Named moves (each a turn or a mirror), then the moves between two rows, first move first; the first pair answered
P:
[  4 -15 -19  45  46  21 -17  22  -8  37  48 -18]  ->  [ -9 -10   5 -15  20  55 -20  46 -31 -24  27 -33]
[  8 -16  -1   7  39  24  -5  13 -14  14  16 -27]  ->  [  7 -14   6  -3  28  32 -12  23 -24   7  14 -35]
[-22  -9  27 -34 -26  37 -18 -14 -38  19 -13 -21]  ->  [ -8 -11   7  20   5   6 -15 -38 -17  65   0  -5]
[ -5   2 -21 -36 -11  53   4  -5 -70   3   2  -4]  ->  [ 12   4 -42  25  18  16   8 -27 -51  54  18  11]
Z:
[ -9  -7 -45  98   6  20  12  47 -18 -16  26  24]  ->  [-12 -12 -40  83  12  35  11  55 -34 -16  41  10]
[ -5  -4  52 -52  49  33  14   6 -68  51  41 -30]  ->  [ -2  -5 105 -20  45 -25  30  16  16  32  32 -25]
[  7   0 -16  17  24 -10 -15  13  -6  32  36  -7]  ->  [  8  -3 -12  13  29  -8 -13  16   3  39  37 -13]
M:
[ 10 -30  -4  75  36 -33 -31   1  63   7  34  18]  ->  [  8 -28   1  68  26 -36 -25  -8  68   9  25  22]
[  2  -6   5 -18 -28 -24  12 -38   8  39 -26  23]  ->  [ 15 -37   1  -5  16  33 -20  25 -15   1  18 -36]
[ -4  11 -70  48 -26  -6   7 -47   6  28 -12  39]  ->  [  5 -13 -77  59   7  47 -19   5 -18  -8  28 -11]
H:
[ 14   4 -30  46  40  -1  -3   0 -12  28  22 -21]  ->  [ -4  16  32 -21  29   1  22   0 -35  30   9 -34]
[ -8   8  -6   7  -9  21  -5  10  10 -48  -6   2]  ->  [ -3  11 -27   4  -9  32 -12   4 -10 -29  -2  -1]
[ 27  23 -25 -22  -5  41  35 -20 -65  55  -6  -8]  ->  [ 11  27  55 -20 -35 -26  58  -1  33  -7 -32  -9]
[ 26  -8 -62  49   8 -10 -12 -25 -11  43   5   2]  ->  [  5   7  33 -48  -2  -5  20 -28 -50  45 -19  -9]

(2 to 4 moves a pair)
[ 28  -4 -40  24   6 -22 -13 -10  -4  44  -9  53]  ->  [ 31 -18  -4  43  19 -32 -20  27  42  11   8  23] | M then H then Z then H
[ 15   2  36 -33  11 -21  68 -10  17  47   9  18]  ->  [ 26  -3 -36 -27  14  27  38 -11 -25  54  15  18] | Z then H then Z then Z
[-21  31  -4  19  -7 -30  31  42  60 -53 -32  -3]  ->  [-11  12  11  39  44 -18  25  60  54 -17   9 -29] | H then Z then Z then Z
[-16  18   1 -36 -39  23 -11  -6  18 -36 -24   1]  ->  [ -4   3   5  -2  31  28  -5 -13 -19  52  31 -19] | P then M then H then P
[  3 -24 -49  31  -8  -6   1 -22  -9  52  -7 -25]  ->  [  1 -40 -48  22  -6  24  -8  -1 -18  21   2 -40] | P then M then P then M
[  8 -46  -3 -29  30  38  -1  34 -27  12  30 -29]  ->  [ -1 -33 -22 -39 -30  28  -6  36  12 -52 -14   9] | H then M then H then P
